One turning vector, and how many ticks it has turned
The counts run from 0 to 278.
[119 106 157 118 138  95 128 162 129 160 116 114 139 149 148 149 120 192
 156 138 178 169 134 144  78 105 142  78 114 155 102 106 138  89 135 128
 136 152 114 108 106 133 143 143 122 130 118  79  87 124 162 107  99 140
 152 140 108 121 110 110 175 157 135 138 151 117] => 123
[ 74  77 117 130 101 143 162 171 131 128 136 117 159 100 135 142 106 178
 118 150 173 114 186 138 106  88 151 119 143 174 105 120 155  73 126 126
 106 141 117 125 104 122 123 140 142  86 101  81 144 141 155 123 101 136
 127 151 101 132  96  77 159 153 148 136 167 130] => 22
[121  95 133 121 155 140 136 105 156 144 151 117 172 159 160 122  93 163
 136 146 155 138 147 131 110 124 121 116 142 173  60  55  90  90  86 150
 122 152 132 114 123 155 123 139 135  98 141 112  99 158 166 116 110 131
 175  83 117 147 118 108 152 150 145 149 139 162] => 153
[133 110 107 152 115 107 140 190 139 113 106 126 154  84 148 142 136 154
 153 147 155 118 116 155 104 100 147  92 114 180 102  77 121 124 147 143
 110 174 166 139 117 162 138 129 102  80 161 120 109 141 165 134 122 121
 132 149 136 171 109 107 193 163 160 138 175 110] => 50
[121 101 150 122 121 136 171 156 159 115 143 105 177 137 140 132 103 181
 117 189 195 157 141 146 126 100 149  92 139 146 117  98 112 126 140 115
 104 156 147 144  81 154 132 142 102 115 127  84 129 134 177 126 104 161
 136 125 101 162  93 117 156 167 152 148 181 125] => 241
[ 92 104 124 122 127  57 171 113 119 114 130 133 152 113 141 145 111 200
 122 192 171 132 156 123  96  95 100 130 123 193 101 117 131 134 163 140
 117 148 102 111 124 122 102 128 142 119 100 129 111 177 143 107 128 136
 149 148 101 158 138 118 162 142 117 110 172 131] => 203
[100 124 114  89 123 144 140 155 131 136 147 154 125 174 137 150 107 181
 129 127 141 108 130 157  87 107 150 109 144 193  62 101 124 131 137 144
  91 156 156 159 119 149 133 152 151  83 144 120  97 138 122 127  93 140
 156 107 123 144 130  92 187 143 162 146 148 135] => 6
[ 76 100 101 114 116 102 136 110  92 148 143 159 156 156 109 132 114 192
 106 149 154 133 169 145 107 133  94 152 115 201  68 130 109 115 129 179
 123 126 120 129 152 132 114 142 170 115 118 102  84 138 133 126 102 162
 151 128 127 140 132 133 193 135 142 154 126 143] => 97
[107 107 142 104 108 118 164 170 124 148 144 163 134 175 134 148 115 187
 166 140 160 155 155 150  91  94 128 143 123 178  94 108  96 104 146 114
 125 183 139 141 126 160 113 115 116  88 123 115  63 133 120 107 110 122
 186  96  99 154 104 118 177 140 113 145 158 133] => 101
[123  84 119 146 160 110 191 123 129  89 135 156 204  95 125 128  95 168
 117 158 137 110 167 138 158 122 150 102 109 159 126  92 110 116 134 164
 103 139 120 112 142 175 140 142 113 116 137  74 130 141 188 115 145 152
 135 146 141 140  94 119 166 122 168 140 154 130] => 54
[130 134 115 138 119 105 167 154  99 113 153 140 174 132 139 162  98 151
 153 182 153 131 155 146 120 103 131  93 119 143 140 126 169 151 144 142
 107 147 128 115 138 155 121 160 130 139 120 128  91 149 175 118 148 151
 164 145 174 172 111 124 190 136 147 104 202 142] => 77
[131  99 114 123 113 128 159 115 142 137 165 171 144 191 129 159  80 195
 112 126 138 131 163 162 106 108 149 121 131 197  80 106 124 136 171 148
 111 152 123 137 143 168 117 173 156 113 105 118  93 159 128  95 121 134
 147 118  83 151 110 130 142 149 139 148 161 103] => 226
[111 137 127 117 120 124 149 173 131 104 153 143 179 131 125 174  91 136
 149 155 182 148 123 134 137  99 146  90 133 158 116 163 132 119 123 163
 123 145 111 139 110 149 135 164 139 109 121 111  70 154 217 118  97 124
 130 141 133 148  97  87 161 145 148 147 167 136] => 116
[141 112  93 126 130 130 159 114 119 129 137 161 206 136 131 141 120 169
 123 138 156 119 118 158 148 127 161  59 128 171  94  96 117 140 158 159
 153 139 154 123  84 183 101 131 127  88 160 132 127 148 160 109 143 165
 119 144 120 170 119 132 168 141 159 125 186 125] => 143
[ 88 127 118 107 109  92 183 161 102 140 107 138 155 129 154 148 123 169
 159 160 175  80 161 161 121 105 151 130 132 162 105 142 147 127 161 153
 121 134 127 105 101 159 112 181 120  91 124  77  93 153 180 124 103 126
 108 153 108 124 151 106 178 122 129 129 151 145] => 111
[117  91 137 144 134  65 182 147  83 136 115 139 141 101 117 150 129 177
 130 151 154 133 157 177 108  98 131 106 123 177 133 114 128 126 123 147
 152 163  91 120 124 137 120 129 138 144 106 109  80 138 131 110 122 124
 170 166 109 145  88  97 196 164 138 156 162 123] => 84
[ 94 115 116 132 118 130 156 144 135 112 168 152 186 145 125 158  92 160
 126 151 181 156 164 125 145 123 131 109 137 182  99 149 114 116 134 177
 161 129  83 127  91 154 122 151 151 102 103 113  77 166 195  90 118 123
 141 144 101 144  90 120 135 145 150 136 154 128] => 115
[142 136 136 125 159  82 173 105 141 114 135 163 158 142 124 152 113 168
  92 141 129 153 119 123 109  99 152  83 130 162  81  88 126 170 112 183
 139 141 109 133 138 140 122 127 133 121 153 137  75 148 166 125 111 103
 169 118 139 162  81 122 168 153 147 155 158 161] => 86
[111  81 119 139  85 118 157 140 125 172 114 160 160 133 140 133 137 200
 120 127 123 122 167 171 122  81 165 108 130 175  63  72 134  92 138 144
 135 138 144 141 105 156  87 126 117  72 124 112 143 133 118 121 109 123
 135 128  96 151 107 125 178 145 130 152 149 129] => 141
[124 107 117 151 105  90 132 159 123 155 152 127 168 101 138 129 112 139
 126 151 148 107 158 143 116  77 136 120 146 189 115  78 134 118 128 149
  84 153 127 147 148 148  95 162 146  95 125 143  81 169 165 112 114 105
 133 142 139 181 121 114 173 196 147 159 151 125] => 169
[123  91 112 139 115 133 135 156 131 145 168 141 160 133 132 140 109 185
 121 137 139 151 163 157 134 104  97  80 112 210  88  77 104  78 139 131
 141 149 102 116 127 144 116 124 185 125 114 131 110 155 128 141 121 181
 140 138  99 158 125 155 186 153 139 120 168 131] => 136
[102  87 136 129 129 151 175 153 103 129 133 117 172 137 130 127 110 175
 157 166 176 125 199 153 107 113 118 145 124 155 133  89 108 105 121 130
 141 169 160 135  96 147 128 114 128 109 100  81 113 113 139  90 152 147
 192 128 147 141  78 100 165 154 161 137 143 139] => 61
[ 91 126  91 115 147 141 127 108 152 109 149 151 175 141 126 149 102 175
 111 145 161  98 145 118 134 121 153 106 124 187  71 127 130 106 125 176
 104 121 147 129 117 143 135 152 153  80 136 108 127 149 205 125 116 137
 121 122 132 120 126  92 168 129 172 137 140 142] => 244
[106  93 113 132 128 111 180 137 116 115 126 145 152 138 143 139 110 173
 108 133 153  97 171 122  86 119 129 162 114 192 101  76 113 140 151 161
  97 144 158 151 121 135 136 138 156  89 118  93 106 129 109 106 133 123
 166 135 131 149 101 109 164 148 165 159 129 107] => 186
[112 126  99 134 106 107 174 132  95 114 166 160 200 140 123 154 105 156
 137 159 151 126 167 129 137 112 142 107 127 154 129 132 169 137 158 167
 105 122 118 119 144 146 104 158 162 120  99 126  97 155 176  96 166 144
 132 154 160 182 107 132 166 139 159 113 176 122] => 76
[130  98 137 115 128 140 166 132 112 123 155 172 185 190 119 160  99 188
 123 158 179 198 143 125 139 131 126  93 107 149  97 121  97 111 122 149
 128 138 127 128 141 158 110 144 137 119 126  89  87 115 166 130 102 175
 145 100 126 150 122 153 175 124 149 135 169 144] => 3
[125 123 129 123 133 119 172 188 137 103 130 155 154 154 114 145 102 163
 136 148 165 129 153 141 111 115 136 123 108 179 102 123 136 148 140 161
  82 136 136 131 161 158 173 162 119 120 135  64  67 131 194 150 106 133
 150 130 166 130  98 125 162 131 170 158 130 110] => 94
[138  86 124 143  98  98 119 133 118 154 141 134 181 156 130 150 101 184
 127 152 160 130 140 177 111  88 147 102 111 169 109 132 142 134 167 117
  89 158 143 157 134 150 122 184 145 119  93  84  98 128 161  90 131 154
 137 140  99 161 114 145 166 164 139 173 166 103] => 129
[106 122 129 146 151 132 131 119 134 138 129 144 169 146 149 166 109 181
 172 147 147 153 155 156 129 113 145  91 121 158  90 115 149  75 122 136
 155 145 113  91 105 150 136 150 116 114 110  78  98 137 213  96 130 142
 168 135 122  93 104  98 169 113 138 120 162 158] => 26
[117 104 106 149 139 111 122 136 136 143 169 167 152 128 117 173 111 174
 119 110 132 153 137 156 165 124 117  82 118 216  99 102 103  80 139 148
 142 153  92 109 141 159 108 136 155 107 114 136  96 159 185 120 120 162
 137 149 100 146 117 142 187 133 155 127 166 124] => 137
[ 93 110 119  93  96 113 142 167 127 136 138 160 126 138 120 142 120 180
 138 115 159 146 137 142  87 104 137 136 132 201  80 131 105 110 154 157
 119 159 118 157 134 150 114 114 139  67 120 140  63 156 128  96 115 128
 153 114  99 169 117 112 169 156 128 151 130 105] => 102
[ 94  86 118 108 151  98 167 136  98 145 116 135 166 106 140 125 129 173
 153 135 128  81 166 146  84  69 142 134 104 170 102 102 138 106 122 136
  92 159 154 133 164 133 138 134 126  92 123  85  85 142 141  94 159 137
 159 128 145 152 132  83 186 138 130 161 133 146] => 67
[136 113 119 165 133 136 157 118 131 130 152 173 188 139 149 148 105 178
 117 132 106 152 135 146 151 107 126  99 110 163  85  62 119 130 134 147
 170 152 149 130 104 170 110 107 137 101 137 149 126 135 145 111 162 149
 170 114 127 179  93 141 166 136 138 128 184 181] => 47
[117  88 119 110 132 130 138 113 127 159 153 129 200 131 150 129 102 187
 100 125 124 130 134 144 107  66 143  70 127 154  83 102 131 122 130 114
 101 150 149 150 120 120 122 117 160  91 120 121 110 136 140  91 154 184
 130 122 110 188 109 127 162 166 123 155 157 155] => 254
[101 115  93 153 123 145 140 197 123 134 140 166 159 160 143 182 103 150
 152 104 141  98 159 136 124 107 141 116  93 178  97 103 147 100 160 140
 116 137 145 127 123 167 142 168 163  66 111  76  92 132 164 129 125 150
 117 140 129 133 128 131 165 121 152 134 154 134] => 133
[128 128 132 135 132 131 169 170 134 153 137 168 143 126 138 152 124 156
 137 130 116 127 124 167 147  76 164  72 117 155  89  84 137 105 108 119
 114 174 137 127 138 176 119 151 101  89 155 111 102 122 189 146 104 144
 140 122 134 151 118 112 196 134 150 140 168 168] => 139
[122 109 126 105 126  95 154 154 141 150 111 137 143 119 154 132 130 173
 141 153 157 120 105 170 108  93 148  78 132 175  71  91 122 118 126 132
 110 160 146 134 106 163 118 151 108  85 164 119 114 145 151 141  73 126
 125 127 103 148 138 107 204 153 128 165 172 145] => 236
[ 78  94 116 111 139 122 136 116 128 132 139 140 156 142 152 170  98 193
 111 125 142 121 167 131  91  87 126 108 118 192  72 120 158  94 123 154
 146 124 117 131 100 105 123 127 170  97 110 105 129 143 132 101 100 126
 154 135 102 122 114  78 168 130 144 142 156 171] => 119
[115 106  91 160 102 120 136 131  86 152 127 137 150 124 124 142 130 174
 120 127 111  94 165 208 135  87 146 114 121 193 104 102 149 132 133 123
 118 156 149 148 129 148 105 154 144 100 115 112 130 130 134 114 136 136
 144 151 125 158 112 106 212 169 157 156 152 142] => 45
[106 117 134 110 107 109 215 183  97 105 122 144 179 102 131 130 126 168
 122 171 155 121 151 130 111  72 139 111 106 139 123 131 152 158 158 147
 106 146 138 142 114 137 120 127 123  96 127 103 100 134 150 141 134 159
 124 138 155 185 118 115 186 133 128 129 175 162] => 201
[149 118 134 161 129 129 148 161 123 146 158 113 165 134 137 153 109 154
 128 166 150 120 159 179 143 104 126  77 131 146 136  91 139 127 132 125
 116 158 117 103 118 157 118 181 135 141 115 101 108 155 189 142 135 174
 125 147 152 157 120 137 176 165 157 124 193 169] => 263
[111 107 118 116 140 120 119 117 106 157 125 125 205 142 149 132 131 182
 110 124 164 152 152 135 109 121 131  76 128 166  85  90 111 101 127 174
 177 117 130 123  69 123 113 109 182  87 120  93  92 121 160  98 141 170
 130 141 113 138 101 138 167 159 146 149 127 163] => 30
[120 142 129  98 155 132 159 128 130 161 134 141 187 168 131 137 124 183
  84 112 133 128 141 124 116 109 148  73 135 150  76  92 139 134 135 174
 121 114 134 126  96 139 141 153 161  88 130  81  90 112 179 133 136 160
 115 128 139 140 113 149 154 151 153 146 124 179] => 126
